data =
[[-16  19 -26 -27 -20 -16 -11 -19]
 [ -2  28 -16 -10  -5  -7  -3  -2]
 [ -6 -13  27   2  47  14  19  38]
 [ -1  59 -41  50 -25  67 -34 -34]
 [ -5 -39  24 -24  17 -26  15  16]
 [ -5  -1  48  -3  63  10  -2  28]]
Indices start at 0.
row 0 col 0: -16
row 2 col 3: 2
row 1 col 7: -2
row 3 col 0: -1
row 0 col 7: -19
row 2 col 7: 38
row 1 col 4: -5
row 2 col 1: -13
row 5 col 3: -3
row 4 col 3: -24
row 5 col 2: 48
row 5 col 4: 63
row 0 col 6: -11
row 4 col 7: 16
row 2 col 2: 27
row 5 col 7: 28
row 2 col 0: -6
row 1 col 2: -16
row 5 col 1: -1
row 4 col 1: -39
row 5 col 0: -5

arr =
[[98 61 66 50]
 [60 71 28 67]
 [59 52 85 52]
 [52 47 47 47]
 [49 42 40 44]
 [24 55 40 50]
 [60 68 40 62]
 [68 62 55 57]
 [47 71 58 52]]
arr[-9][0] => 98
arr[-7][-2] => 85
arr[-1][0] => 47
arr[-6][-3] => 47
arr[:, 2] => [66, 28, 85, 47, 40, 40, 40, 55, 58]
arr[7][2] => 55
arr[5] => [24, 55, 40, 50]
arr[:, 3] => [50, 67, 52, 47, 44, 50, 62, 57, 52]
arr[-2][-3] => 62
arr[-5][1] => 42
arr[2] => [59, 52, 85, 52]
arr[-3][2] => 40
arr[7][3] => 57
arr[-3][0] => 60

M =
[[734 437 526 343 647 321 680 592 734 425 540]
 [754 465 681 188 649 202 731 833 754 281 631]
 [696 434 392 515 636 466 599 353 696 599 465]
 [743 445 580 284 651 273 699 678 743 369 571]
 [700 434 399 504 637 457 603 367 700 588 469]
 [701 432 401 500 637 453 606 371 701 585 471]
 [711 429 426 463 638 422 625 414 711 552 486]
 [612 483 353 678 603 618 519 262 612 708 447]
 [650 456 350 621 622 560 548 274 650 675 442]
 [594 496 362 696 594 639 510 263 594 717 455]
 [287 810 764 790 429 864 429 736 287 640 692]
 [378 711 617 789 474 818 438 548 378 689 614]
 [757 473 722 152 648 177 744 892 757 251 655]
 [442 645 517 781 511 776 449 428 442 719 556]
 [682 441 369 558 633 501 578 316 682 630 454]]
Rows and columns are counted from 0.
(0, 0) => 734
(10, 1) => 810
(6, 1) => 429
(8, 0) => 650
(11, 9) => 689
(7, 2) => 353
(13, 8) => 442
(11, 0) => 378
(8, 2) => 350
(3, 1) => 445
(12, 4) => 648
(8, 1) => 456
(10, 3) => 790
(14, 8) => 682
(14, 3) => 558
(1, 6) => 731
(11, 4) => 474
(10, 0) => 287
(4, 9) => 588
(11, 7) => 548
(13, 6) => 449
(11, 5) => 818
(2, 0) => 696
(0, 1) => 437
(13, 7) => 428
(1, 2) => 681
(6, 8) => 711
(0, 3) => 343
(8, 5) => 560
(8, 6) => 548
(9, 1) => 496
(6, 4) => 638
(8, 9) => 675
(1, 8) => 754
(11, 10) => 614
(1, 0) => 754
(2, 8) => 696
(13, 4) => 511

a =
[[-11  37   8  34  27  10 -45]
 [-23   9  30 -27   3 -23  10]
 [-24   4 -14  45   2  12  31]
 [ -4  -8  -8  -1  -8   1  -3]
 [  3  -3 -11 -10 -18  -4  -3]
 [ 25  -2  -3 -21  -8  -2 -10]
 [-15   5  19 -13   7 -14   2]
 [ -4  10  12  -2   7   1 -13]
 [ 29   2  28 -10  -1  -2 -21]
 [ 15 -16   6  -9 -30  12   1]
 [-12  -3  24   7 -59  20  -9]]
a[0, 0] = -11
a[10, 5] = 20
a[8, 5] = -2
a[0, 5] = 10
a[4, 2] = -11
a[10] = [-12, -3, 24, 7, -59, 20, -9]
a[9, 1] = -16
a[0, 6] = -45
a[5] = [25, -2, -3, -21, -8, -2, -10]
a[6] = [-15, 5, 19, -13, 7, -14, 2]
a[3, 3] = -1
a[3] = [-4, -8, -8, -1, -8, 1, -3]
a[9, 3] = -9
a[1] = [-23, 9, 30, -27, 3, -23, 10]
a[:, 4] = [27, 3, 2, -8, -18, -8, 7, 7, -1, -30, -59]
a[2, 2] = -14
a[4, 5] = -4
a[:, 0] = [-11, -23, -24, -4, 3, 25, -15, -4, 29, 15, -12]
a[0] = [-11, 37, 8, 34, 27, 10, -45]
a[5, 4] = -8
a[5, 5] = -2
a[1, 3] = -27
a[1, 1] = 9
a[6, 6] = 2
a[9] = [15, -16, 6, -9, -30, 12, 1]
a[0, 2] = 8
a[2, 0] = -24
a[2] = [-24, 4, -14, 45, 2, 12, 31]
a[:, 3] = [34, -27, 45, -1, -10, -21, -13, -2, -10, -9, 7]
a[7, 3] = -2
a[2, 3] = 45
a[10, 1] = -3

X = -31,30,-35,1,-37,59,-13,27,-41,7,14,12,15,3
X[0] = -31
X[7] = 27
X[12] = 15
X[6] = -13
X[3] = 1

x =
array([-2.1, -1.3, -0.5,  1.2, -0.4, -0.4, -1.5,  1.2, -0.4, -0.6, -1.2,
       -1.1, -0.8, -1.2, -0.1])
x[0] => -2.1
x[3] => 1.2
x[11] => -1.1
x[7] => 1.2
x[8] => -0.4
x[10] => -1.2
x[12] => -0.8
x[13] => -1.2
x[5] => -0.4
x[2] => -0.5

m = [ 46  49 -31  21]
m[0] => 46
m[3] => 21
m[1] => 49
